128 stands for zero in the data rows.
Some points, one per row:
[108 134 202 102 132 182 240 196 198 202 117 199 155 200 195 188 246 255 104 193 255 142 138 189 152 184 170 146 162 185 199 136]
[182 102 116 106 103 104 103 147 118 114 138 119 143 112 103 110 115  85 108 104  97 106 105  99 102  94  84 110 106  98 109 107]
[127 150 137 113 152 135 152 151 162 165 255 155 207 168 152 161  99  98 154 149 141 160 158 155 142 107 128 160 111 145 151 118]
[105 126 110 125 118 120 127 130 140 116 117 118 132 131 131 130 124 118 125 130 124 130 126 126 127  79 115 137 141 117 132 125]
[123 110 118 119 106 106 113 140 124 122 127 112 143 116 106 115 121  94 112 111 104 118 121 119 109 109  89 127 121 107 113 116]
[ 97 240 107 206 241 100 107 115 112 106 100 117 110 114 117 205 110 106 112 104 151 109 109 113 104 198 224 119 116 103 110 101]
[ 86 160 168 198 115 155 166 170 169 103 103 173 136 169 159 170 158 224 147 162 138 170 162 108 156 183 172 133 148  98 170 167]
[ 95 114 122 117 124 139  94 119 124 127 110 123 126 121 103 119 115 142 146 113 111 122 117 116 105 144 124 123 118 144 122 119]
[ 98 104 116 111 100 100  97 115 120 112 103 119 109 119 116 107 106  93 107 105 101 106 107 107  94  99  83 108 111 102 108 107]
[ 98  91 103  97  93 106  97 104 108 100  87 102 101 104 125 102  93  91 113  93  92  98  98  95  90 105  89 106  96 110 100  97]
[184 200 212 208 203 128 135 198 122 210 189 209 197 211 204 210 196  91 136 199 207 202 116 194 170 228 212 205 148 109 207 203]
[204 217 228 226 220 131 221 182 233 213 137 231 255 122 225 167 245 204 224 218 138 223 227 220 212 213 196 224 185 105 224 224]
[139 114 121 119 112 107 118 148 128 123 138 125 145 131 125 113 142 108 120 110 108 126 119 117 110 108  92 123 126 110 123 118]
[210 226 230 230 223 104 103 199 238 231 211 145 230 231 106 214 119 124 232 247 205 232 227 153 233 106 156 254 245 225 224 101]
[100  98 109 104 105 110 100 107 110 111  94 109 105 107 121 104  97 106 119 104  94 105 101 108  93 111 100 105 104 109 108 106]
[145 112 125 114 109 110 151 114 123 106 195 124 110 116 119 115 200 135 123 110 147 119 153 117 145 104  89 116 124 109 113 118]
[129 147 117 153 152 177 125 148 159 158 150 166 160 164 209 150 156 242 254 107 149 154 159 151 142 200 118 164 157 244 157 120]
[139 109 101 118 109 103 118 119 122 118 111 109 119 122 111 112 112 136 110 115 107 123 119 114 105 106  94 119 116 109 112 110]
[ 91 132 106 109 136 130 174 107 118 108  93 111  95 108 105 105  96  87 103 139  98 143 101 139 119  97 116 104 106 133 109 141]
[118 133 140 135 133 128 137 108 142 125 100 139 124 143 136 139 133 133 133 131 255 134 132 134 128 125 110 135 142 124 132 132]
[ 88 106 103 110 106  98 102 106 115 112  95 115 110 110 103 114 104 112 104 100 102 105 107 101  94 130 114 109 109  97 103 109]
[135 147 162 142 146 140 147 154 158 163 144 137 149 152 151 158 142 136 147 149 144 153 148 151 146 161 186 157 131 141 162 158]
[105 216 126 126 224 214 211 125 130 136 115 132 127 103 121 127 114 102 116 255 112 119 125 122 255 114 255 131 126 217 228 238]
[ 85 130 104 128 128  91 106 103 114 113  97 110 103 110 102 123  96 105 100 100 114 105 103 101  91 126 111 109 109 103 104 101]
[129 143 143 146 132 135 171 142 151 149 210 150 144 148 144 146 205 165 136 136 167 136 177 133 166 132 112 115 141 133 142 141]
[137 137 148 147 143 132 139 169 156 153 196 151 119 153 143 145 197 128 146 146 135 140 146 148 132 134  79 153 117 108 104 142]
[ 86  95 108 102  97  88  95 106 106 113 255 110 107 111 105 106 101  85 107 154  92 104 104 160 117 141 137 107 145  94 105 166]
[ 82 108 103  94 105 103 112 108 103  99  86 104 102 109 102 103  92  82  99 108  85 116  97 111 101  89  85  98 101 106 117 106]
[213 122 128 124 117 120  88 132 132 134 111 130 128 131 129 124 175  83 130 119 216 119 219 125 255 111  87  98 131 119 132 127]
[106 141 126 117 143 107 105 102 120 124 107 126 113 117 113 119 108  99 115 116 107 118 116 117 108 106 121 102 121 110 118 115]
[112 139 133 132 145 142 140 132 124 129 114 128 123 133 125 131 121 107 126 145 117 117 126 140 105 118 112 131 130 136 150 146]
[ 85  91 104  99  92  89  91 102 100 110  88 109 104 102 105 104  94  82 107  91  82  98  99  98  84  93 111  99  99 158 100  92]
[190  97  98 102  95  91  98 109 105 109  90 108 104 101 100 104  91  85 100  95  96  99 100  96  85  85  78 108 104  89 103  99]
[128 182 142 188 187 127 134 123 112 146  92 148 136 141 135 187 129  90 147 134  98 133 138 138 123 174 123 136 141 130 134 133]
[ 91 250 100 106 248  86 101 102 104 106  90 102 102 107 103 177  86 239  97  94 242  99  98  96  89 237  88 102 104  86 107  99]
[132  99 110 102  97  93  94 171 109 112 160 109 116 109 107  99 174  83 105 103  93  99 103 104  90  93  81 104 102  93 102 105]
[192  90  97 109 101 155  97  99 103 105  89 107  95 102 167 106  90 246 125  91  95  97  94  94  92 111 140  97 104 156 107 107]
12 more points follow, each with its number after it:
[ 85 202 106  96 128 127 168 105 107 106  93 106  99 113 108 108  94  85 103 135  97 177 105 174 160  93 179 113 100 175 181 175] 0
[206 170 176 171 165 161 169 199 118 134 218 178 115 178 173 108  95 159 167 170 167 169 123 173 114  88 146 180 171 158 173 168] 1
[143 150 158 132 114 146 153 161 165 113 143 162 155 163 159 159 152 145 162 150 151 168 153 154 108 105 136 160 163 150 157 155] 2
[ 97 119 113 117 120 178 160 112 121 118  98 115 115 119 117 116 104  94 112 179  98 194 101 183  94 101 255 117 113 174 116 148] 3
[115  97 109 101  95  91 133 108 113 109 123 106 105 107 101 101 128 118 100  92 124 100 106  96  86  89  71 109 103  92 104 101] 4
[206 114 130 121 108 107 114 122 129 118 108 107 102 122 123 113 109 155 122 114 112 118 118 119 102 114  99 121 120 109 123 114] 5
[194 203 182 212 133 202 128 128 157 215 195 208 110 211 221 162 201  95 120 149 198 202 173 152 197 202 198 215 207 210 207 207] 6
[140 196 213 201 196 108 137 199 107 165 184 206 172 210 215 211 196 191 122 197 192 167 207 206 104 196 191 146 212 118 210 167] 7
[ 87  97 112 115  96 101 105 107 114 114 180 117 108 113 109 113 106  90 110 138 100 109 104 136 192 133 116 138 147  90 110 142] 8
[ 86  97 112 103  94  90  96 106 108 105  98 113 105 105 104 109 100 190  99  92 141 106 106 103  86  93  77 103 102  91 104 106] 9
[158 220 187 121 180 189 221 217 233 229 142 186 221 227 137 228 196 211 133 149 139 220 201 221 203 216 151 224 224 209 149 218] 10
[111  99 113 111 102  93 100 109 118 107  88 110 107 111 108 103 101 119 113  94  99 103 115  99  94  99  88 110 105  93 107 103] 11
Which two of these numbered points are nearest to each point below, looking only along the 6 directions in which the first points spread most? Their numbers follow each, nearest first.
[117 106 171 159 177 136  99 165 164 171 156 127 157 165 162 165 161 105 164 167 160 184 167 177 119 155 159 172 169 180 188 178] > 1 2
[248 236 255 255 108 255 206 104 118 255 150 106 255 255 255 232 228 215 152 255 255 178 255 110 161 171 200 229 255 255 145 255] > 10 6
[251 119 125 120  90  93 116 124 132 125 108 122 120 127  95 125  93 150 123 122 113 126 129 124 113 141 141 125 132 152 122 118] > 5 8
[ 94 176 118 109 167 146 204 100 111 111  99 111 109 113 106 113 107  96 107 226 103 149 105 227 209  94 139 116 117 222 185 120] > 0 3
[222 166 192 121 140 175 122 140 121 192 175 189 101 192 179 187 128 101 183 185 180 129 125 190 172 127 130 191 186 177 131 152] > 1 2
[ 86 113 105  94 189 149 196 102 105 101  94 104 105 102  98 105  94  85 106 187  84 123 100 193 183  94 245 101 105 193 152 193] > 0 3
[107 108 123 114 115 101 114 125 126 117 102 125  97 120 115 121 112  81 119 187 104 112 117 162  86 116 131 126 132 108 113 192] > 8 3
[110 116 129 121 114 255 121 125 130 131 111 112 119 127 134 126 115 117 130 119 107 126 125 122 112 118 249 125 126 137 126 125] > 3 0
[169 198 211 208 105 199 226 177 213 140 210 212 213 127 193 114 181 208 205 197 188 201 224 203 217 200  97 207 208 130 207 211] > 10 6
[ 80 156 106  96 159 153  96  98 105 103  84 109  98 103  96 100  91  81  95 178  85 168  99 185 122  92 106  99 106 131 159 174] > 0 3
[137  98  99  98  96 116  96 104 104 102  86 109 101 107 119  97  92 103 118  95  94  95 102 101  87 111  97 103 104 109  99 102] > 11 4
[ 84  98 111 106  94  94 103 107 111 108 255 105 106 108 105 105  99  86 109 111  90 103 104 113 255 103  89 118 115  93 102 117] > 8 4
[185 167 164 184 169 175 136 184 187 184 115 186 144 186 184 176 197 137 139 177 192 183 201 180 164 171 110 193 188 174 185 178] > 6 1
[161  94 115 138 127 121 153 145 149 114 156 147 140 141 143 145 165 134 141 132 147 135 159 139 145 128 115 139 140 131 138 139] > 2 5
[151 107 122 171 169 159 161 171 176 146 161 179 181 167 124 171 163 106 170 164  87 168 172 160 159 175 197 172 174 164 126 154] > 1 2
[107  91 101 103  93 117 101 102 106 110  87 108  97 109 130  99  96 187 118  92  90 103 104  95  84 182 158 109 104 115 104 102] > 9 11
[255 177 129 187 145 180 117 190 200 197 255 157 193 198 108 190 255 187 138 186 196 186 135 194 174 127 106 190 190 178 166 165] > 6 1
Now 12 new points, numbered from 0 again:
[197 193 192 103 190 127 185 141 199 116 178 203 188 128 127 175 190 196 218 185 189 156 197 149 180 206 255 133 197 255 122 196] 0
[ 97  96 111 108  91  95 157 101 117 107 105 113 102 109 110 100 108  84  99  99 109 108 116  97 249  91  74 106 108  98 105 100] 1
[126 190 199 179 136 174 213 189 138 206  94 203 200 200 174 102 102 102 196 190 211 182 222 196 138 183 168 198 197 188 200 194] 2
[105 109 102 122 114 112 113 109 123 128 148 131 122 124 123 121 119 105 122 135 110 125 116 135 132 126 122 143 143 111 101 138] 3
[115 119 125 118 115 114 119 127 130 130 147 107 131 124 127 121 121 104 105 109 109 120 123 125 107 115  99 124 127 108 128 119] 4
[169 141 161 154 131 147 106 148 151 156 225 163 127 132 144 154 171 118 110 148 171 153 171 156 149 130  80 111 114 113 153 109] 5
[ 84  90 104 114 111  96  97 105 105 107  84 107  99 106 107 117  99  93  98  90 111  94 100  99  90 102  82  99 101  88  97 102] 6
[107 116 121 123 112 109 117 119 126 126 123 126 126 124 116 122 114  94 121 130 111 124 123 121 121 118 106 130 128 113 121 105] 7
[ 92 102 118 115 102 225 106 114 120 116 101 107 118 122 232 115 102 185 231 101 104 112 108 111 101 226 233 115 116 127 112 108] 8
[130 166 145 146 168 168 156 139 126 140 135 148 111 151 147 141 137 129  99 169  95 170 145 136 152 134 150 149 130 166 111 172] 9
[ 93 111 117 125 119  94 106 114 110 114  97 103 113 116 115 120  94  91 105 101 104 107 107 105  96 115  91 110 112  95 112 106] 10
[105 128 122 119 129 129 130 101 119 120 106 124 119 115 117 113 113 102 123 126 109 128 120 131 121 103 214 120 120 109 131 115] 11
The same question for these:
[123 115 124 124 117 113 112 138 129 126 144 129 141 116 123 120 140 106 114 113 115  96 103 120 109 100  93 120 122 113 122 117] > 4 7
[ 93  92 110  99  91 208 101 102 109 105  92 104 101 110 136 101  94 207 225  91  89  93 101  95  90 169 225 104 108 207 101 101] > 8 11
[ 94 105 111 110 103 100 102 109 114 121 102 118 111 116 109 112 100 131 116 110 105 107 113 106  98 151 132 114 107 101 112 108] > 10 6
[120 112 142 140 187 103 185 145 143 146 124 141 139 148 138 140 126 122 140 188 132 159 139 192 111 126 191 144 139 184 131 157] > 9 11
[137  97 105 101  94  91 178 101 102 105 144 101 103 104 104 106 152 137 101  96 149 101 158 100 167  90  70 103  98  95 105 100] > 1 4
[ 89  94 100 100  92  87  99  97 110 102  95 110 102 108 102 104  94  89  99  89  91 106 101  97  93  91  78 105  99  90 101 100] > 6 10
[132 155 150 153 162 153 158 147 147 152 135 151 148 151 148 144 139 129 148 165 136 169 116 167 156 136 142 147 150 154 163 159] > 9 5
[ 86  92 109  99  97  94 110 104 107 108 101 107 102 103 102 106 104 131 103  94 107  98 108  98  98  93  80 105 105  89 106 102] > 6 10
[ 89 142 102 104 130  90 140 109 104 111  88 111 104 102 104 106  99  88 103 144  88 138 103  99 107  91 229 105 107 238 152 125] > 11 7
[108 129 128 132 121 112 121 128 132 138 101 133 128 125 128 129 119 115 130 119 123 122 123 125 121 118 105 131 119 116 130 124] > 7 3
[144 107 110 108 104  99  94 161 115 117 145 115 161 115 108 107 153  94 109 102  91 107 106 106  98  90  83 112 106  99 112 112] > 4 7
[116 111 140 105 140 125 131 136 138 136 122 143 133 137 135 140 124 124 136 124 101 131 131 128 121 131 117 137 129 132 131 128] > 3 7
[108 117 128 125 124 123 100 112 107 126 152 134 126 125 128 123 125 109 131 131  91 126 127 120 159 155  89 157 158 116 131 127] > 3 7
[ 98 117 116 101 119 215 118 116 117 117  98 119 109 112 114 107 104  91 109 119 100 123 112 126 116 104 203 114 116 216 118 117] > 11 3
[124 107 118 107 102  93 185 106 112 107 132 110 113 117 114 109 137 123 101 102 132  95 148 104 140 101  82 110 107  99 109 105] > 1 4
[103 124 125 130 130 130 125 129 138 137  93 141 138 136 136 130 127 122 140 124 123 138 132 126 121 126 113 139 131 127 129 132] > 3 7
[166 179 194 180 161 237 154 183 188 186 173 184 185 185 139 182 145 161 180 185 168 183 184 112 177 129 202 186 179 160 117 188] > 2 0
